In the rows, 128 means zero.
The rows of Y fall into several groups, and each row is roughly a mix of its group's hidden directions.
Y:
[[125 105 174 122 125 135  84  82 110 136]
 [150  72 117 177 116 134 101 124 130 125]
 [138 119 100  73 108 162 157 126 117 154]
 [160  80 147 176 149 113 133 113 118 113]
 [135 142  73 119 106 128 111 151  81 146]
 [161 132 148 113 102 101  89 136 112 175]
 [124 127  94 112 125 139  64 143 135  94]
 [161 175 151 126 140 144 123 176 153 128]
 [138 152  93  98 124  93 128 159  83 140]
 [108 116 141 181 147  85 108 111 121 102]
 [140 155 166  94 166 134 129  86 128 107]
 [103 127  99 138  93 127 150 180 116 162]
 [129 145  97 126  94 128  68 153 140 147]
 [130  93  87 162 109 112  90 152 138 109]
 [130 195 138 130 102 131 129 131  87 140]
 [126 142 185 123 148 171  94 119 141 123]
 [136  93  96 165 107 109  88 122 156 111]
 [124 113 163 131 163 129 104 119 174  87]
 [140  93 121  97 169  82 120 154 119 115]
 [124  74 146 138 146 135 118 117 183 117]
 [ 94 134 110 143 118 157 128 148 189 108]
 [154 130  87 142 106  75 152 155 128 123]
 [103 149  93 102  90 155  97 149 142 148]
 [ 87 133 124 105 137 187 124 136 146 159]
 [131 173 163 138 129 140 159 110  79 122]
 [108 175 123 119 101 124 162 116 177 134]
 [118 113  74 134 133 161 173 109 115 113]
 [112 139 112 107  82 167 108 119 148 168]
 [138  85  83 102 142  94 128 156 114 138]
 [141 140 167 117 180 114 161 121 102 105]
 [157 106  90 116  96  92 163 117 110 115]
 [119 123 126 115 104 185 127 152 103 172]
 [112 164 112  88 113 137  88 105 163 118]
 [ 94 150 155 160 184 139 109 143 123 132]
 [121 116  92 161 104 187 127 108 115 130]
 [115 154 139 129 137  82 190 139 125 135]
 [131 163 126  99 114  81 161 147 109 156]
 [121 147  78  97 107  94 151 148 145 149]
 [129 182 146 125  89 112 139 134 107 167]
 [119  97 124  99 115 123 114  94  86 172]
 [117 146  91  97 110  94 164 140 160 148]
 [136 100 161 152 107 137  72 136 131 158]
 [ 85 112 157 126 133 163  86  98 138 144]
 [121 103 103 151 141  90 161 102  96  97]
 [ 99 134 134 115 108 172  99 140 175 151]
 [155 121 140  75  92 164 118 115 134 149]
 [166 120  91 105  85  95 148 139 119 145]
 [105 133 122 147 108 166 151  96 181 123]
 [162  99 121 126  99  91 143  92 109  97]
 [109 128 119  86 110 184 127 133 146 160]
 [121 103  85 105  71 129 134 125 153 144]
 [144 150 136 138 112 138  76 144  75 142]
 [130 131 193 156 141 153 141  99 113 118]
 [122 150  81 105 138 119  96 147 162  94]
 [160 151 119  81 130 165 162 150 120 144]
 [126 139 130 138 106  99 133  75 180 135]
 [129 147 158  91 162 160 146 143  85 128]
 [130  96 115 182 109  89 156 140 137 141]
 [140 100 144 108 180  97 152 133 102 103]
 [188 158 130 100 120 120 146 164 120 140]
 [124 193 117 109 109 109 159 134 104 139]
 [123 147 135 140 125  74 163  95 164 126]
 [127 113  71 100 106 128 175 129 117 138]
 [ 92 132 117 176 173 104 142 134 117 105]
 [180 157 148  98 125 160 145 146 144 108]
 [128 145 116 135 136 152  62 134 143  90]
 [120 135  75  93 125  98 127 151 168 124]
 [138  90  84 125 105 121 106 152 108 168]
 [135  97  98 165 129  92 100 147 137  91]
 [124 162 135  94 131  76 170 139 140 136]
 [153 102 145 164 156  86 140 103 133  97]
 [139 119 146 142 107 131 131  64 165 151]
 [114 173  96  99 134 110 167 128 151 104]
 [146  95 142 165 105 134 132  81 153 155]
 [131 147 164 169 167  95 101 140 110 126]
 [108 150 131 114 127 133 175 173  96 155]
 [122 150 122  99 106 145  92  83 168 134]
 [118 115  96 132 100 139  85 137 182 140]
 [ 74 107 138 133 144 142  95 102 111 162]
 [119 129 134 152 164  86 118 128  77 155]
 [100 169 108  94  94 130 117 116 165 146]
 [ 74 113 151 139 147 162 100  98 139 128]]
Here is one row from each group, named. Which group is each of the other rows in?
[124 146 140  87 118 187 106 112 123 153] : Q
[108 138  94 129 105 145 184 107 159 135] : E
[ 94 131 156 161 184 128 115 114 104 118] : B

[127 149 162 116 147 139  88 146 111 181] : B
[158 135 178 156 139  98  97 116 120 102] : B
[121 186 101 106  95 104 144 142 126 149] : E
[154 109  84 108  91  97 162 126 111 132] : B
[118 172  77 112  90 119 123 145 137 147] : E
[123 107  82 135 151 165 104 122 136  83] : E
